In the rows, zero is written as 128.
Families of rows that turns and mirrors carry onto each other, the same ones carrying the whole set onto itself: the rest of each named row's family, in list order:
4 families of 8 rows:
mubem: [ 89, 128, 122, 154, 143, 141,  92, 152, 152,  97, 145, 143, 160, 124, 118,
 156, 116, 120, 118, 113, 161, 137, 135, 121]
zos: [121, 128, 101, 113, 127, 113, 137, 191, 135, 135, 152, 160, 162, 132, 141,
 162, 150, 169, 129, 145, 114, 124, 152, 107]
pilo: [112, 127, 103,  94, 132, 133, 146, 178, 142, 118, 157, 158, 180, 132, 144,
 164, 151, 154, 138, 168, 123, 128, 148, 115]
lolu: [107, 131, 110, 111, 121, 115, 150, 179, 142, 131, 142, 163, 177, 130, 146,
 170, 152, 176, 126, 146, 116, 129, 138, 102]
sider: [114, 126,  99,  92, 133, 132, 144, 177, 141, 118, 159, 155, 182, 132, 142,
 165, 148, 158, 142, 164, 124, 127, 149, 116]
ganu: [ 79, 123, 121, 152, 147, 137, 106, 144, 146, 112, 140, 148, 163, 123, 132,
 160, 116, 113, 107, 107, 150, 152, 140, 125]
Nusa: [112, 129,  86, 120, 111, 132, 146, 194, 133, 117, 151, 171, 176, 129, 143,
 171, 130, 170, 139, 149, 134, 119, 135, 115]
ribir: [ 90, 131, 136, 135, 156, 154, 107, 137, 166, 103, 130, 138, 164, 120, 124,
 157, 122, 123, 106, 120, 138, 135, 147, 114]
luper: [ 81, 122, 118, 148, 149, 138, 104, 140, 144, 110, 139, 147, 168, 124, 130,
 162, 114, 119, 111, 103, 156, 150, 139, 123]
Sop: [106, 128, 109, 111, 118, 115, 151, 180, 142, 132, 145, 160, 177, 129, 145,
 167, 148, 179, 127, 145, 111, 127, 140, 106]
Rusi: [ 87, 127, 124, 157, 141, 141,  93, 154, 154,  98, 145, 144, 158, 124, 120,
 155, 117, 116, 115, 117, 157, 138, 136, 122]
vub: [122, 129,  97, 110, 130, 112, 134, 188, 133, 133, 152, 158, 167, 133, 140,
 164, 149, 174, 135, 141, 121, 123, 152, 107]
sasir: [ 85, 138, 109, 146, 147, 148, 114, 144, 148,  94, 122, 150, 150, 137, 133,
 160, 100, 123, 108, 108, 147, 125, 137, 116]
Legom: [ 80, 118, 115, 148, 147, 137, 104, 143, 144, 112, 143, 141, 168, 124, 128,
 161, 107, 122, 112, 100, 150, 148, 141, 128]
Gizo: [112, 134,  88, 120, 115, 131, 147, 190, 131, 115, 148, 176, 174, 128, 145,
 175, 137, 169, 139, 151, 141, 123, 132, 110]
zod: [ 92, 130, 133, 132, 159, 154, 105, 133, 164, 100, 130, 134, 170, 121, 122,
 157, 119, 129, 111, 115, 142, 133, 145, 114]
fegi: [ 93, 126, 131, 133, 156, 154, 104, 137, 167, 103, 135, 131, 169, 121, 120,
 156, 112, 131, 111, 113, 136, 131, 149, 118]
rakuv: [112, 130, 102,  92, 134, 133, 144, 177, 139, 117, 157, 158, 182, 131, 143,
 166, 151, 156, 140, 167, 126, 130, 146, 114]
pubud: [ 84, 134, 110, 147, 144, 147, 116, 145, 148,  95, 124, 148, 150, 137, 132,
 158,  96, 122, 107, 108, 142, 123, 139, 120]
Niro: [ 87, 125, 123, 158, 139, 141,  93, 156, 154, 100, 147, 141, 157, 123, 119,
 153, 111, 117, 115, 115, 154, 136, 138, 124]
gufas: [ 85, 135, 108, 146, 145, 149, 113, 143, 147,  94, 124, 148, 152, 137, 131,
 160,  98, 124, 108, 105, 146, 124, 138, 118]
bekuf: [109, 131, 108, 107, 124, 113, 149, 175, 140, 130, 142, 162, 181, 130, 144,
 171, 150, 181, 130, 142, 119, 129, 138, 103]
lut: [123, 134,  99, 108, 132, 111, 134, 186, 132, 131, 148, 163, 166, 133, 140,
 166, 155, 173, 135, 142, 127, 126, 150, 102]
nuro: [ 88, 123, 120, 155, 142, 141,  92, 153, 153,  99, 148, 140, 160, 125, 118,
 154, 110, 122, 119, 113, 156, 135, 139, 125]
guded: [110, 129,  92, 125, 109, 132, 150, 196, 135, 119, 151, 172, 170, 129, 146,
 169, 134, 165, 134, 155, 130, 121, 135, 115]
Gitar: [108, 128, 107, 109, 122, 114, 148, 178, 142, 132, 145, 158, 181, 130, 142,
 168, 146, 183, 132, 140, 115, 126, 140, 107]
pugas: [111, 134,  92, 124, 111, 131, 149, 192, 134, 118, 148, 178, 171, 127, 147,
 172, 139, 163, 135, 156, 135, 123, 133, 110]
lele: [112, 127, 100,  94, 132, 133, 144, 178, 141, 118, 160, 155, 182, 132, 142,
 163, 148, 156, 138, 167, 121, 126, 149, 118]
Nak: [ 79, 118, 119, 153, 144, 137, 107, 146, 146, 114, 143, 144, 163, 123, 130,
 157, 109, 116, 107, 106, 145, 149, 142, 129]
Sas: [ 83, 136, 111, 148, 144, 149, 116, 145, 148,  95, 123, 151, 149, 137, 133,
 159, 100, 120, 106, 110, 143, 125, 138, 118]
suv: [121, 132, 102, 112, 130, 112, 137, 189, 133, 132, 148, 165, 162, 132, 142,
 164, 158, 166, 130, 149, 122, 127, 152, 103]
Biban: [ 90, 126, 135, 138, 155, 155, 108, 139, 167, 104, 135, 132, 165, 122, 123,
 153, 115, 126, 106, 118, 131, 132, 150, 119]

Same family as vub: zos, ganu, luper, Legom, lut, Nak, suv
Same family as lele: pilo, sider, sasir, rakuv, pubud, gufas, Sas
Same family as Sop: mubem, lolu, Rusi, Niro, bekuf, nuro, Gitar

Families of rows that turns and mirrors carry onto each other, the same ones carrying the whole set onto itself: the rest of each named row's family, in list order:
4 families of 8 rows:
nov: [129, 111, 138, 110, 150, 118, 117, 126, 110, 148]
pafel: [109, 132, 124, 147, 160, 131, 115,  99, 119, 132]
falu: [131, 148, 116, 174, 113, 126, 115, 123, 134, 130]
bolez: [132, 110, 119, 150, 154, 117, 121, 117, 143, 159]
gomor: [155, 118, 126, 135, 107, 119, 111, 147, 127, 145]
Zan: [107, 136, 136, 147, 160, 125, 113, 109, 113, 123]
lefo: [126, 145, 123, 136, 122, 125, 112, 141,  88, 124]
remo: [ 97, 140, 123, 140, 157, 121, 104, 116, 116, 136]
Ber: [141, 113, 112, 151, 149, 108, 118, 115, 147, 151]
pugav: [157, 121, 123, 134, 101, 128, 110, 138, 123, 143]
lep: [164, 139, 143, 143, 146, 110, 104, 119, 119, 137]
gogu: [153, 123, 119, 137, 104, 120, 120, 140, 133, 153]
dogam: [143, 109, 110, 148, 143, 119, 115, 113, 147, 156]
komav: [103, 126, 112, 141, 113, 130, 128, 131, 118, 161]
Fip: [140, 109, 136, 113, 148, 125, 114, 122, 106, 145]
gub: [161, 146, 133, 148, 147, 121,  96, 114, 120, 131]
sov: [ 97, 120, 112, 141, 118, 135, 130, 130, 128, 139]
tomuf: [119, 146, 141, 133, 115, 136, 114, 134,  97, 127]
Zapat: [104, 142, 128, 148, 156, 124, 122, 103, 118, 132]
nale: [102, 109, 118, 140, 113, 128, 132, 125, 128, 147]
vozod: [105, 108, 114, 134, 115, 137, 129, 123, 123, 144]
lav: [150, 135, 134, 148, 148,  99,  92, 121, 114, 127]
Dano: [158, 150, 136, 144, 150, 115, 100, 124, 116, 132]
zov: [128, 104, 137, 128, 147, 119, 111, 138, 103, 156]
Sep: [129, 151, 120, 169, 122, 123, 107, 117, 145, 133]
figi: [126, 145, 111, 169, 113, 133, 111, 115, 137, 130]
lod: [126, 116, 122, 153, 140, 104, 108, 110, 144, 164]
Kiv: [132, 108, 135, 114, 142, 122, 127, 133, 101, 143]
Pavu: [155, 121, 123, 149, 104, 108, 116, 135, 115, 152]
Biz: [128, 150, 136, 133, 109, 128, 112, 132, 103, 117]
bama: [123, 145, 137, 132, 118, 139, 110, 125,  95, 119]
ribol: [125, 157, 109, 161, 115, 110, 110, 114, 129, 133]

Same family as tomuf: nov, falu, gomor, Ber, Zapat, nale, Dano
Same family as pugav: pafel, dogam, Fip, gub, vozod, figi, bama
Same family as Biz: bolez, Zan, lep, gogu, sov, Sep, Kiv

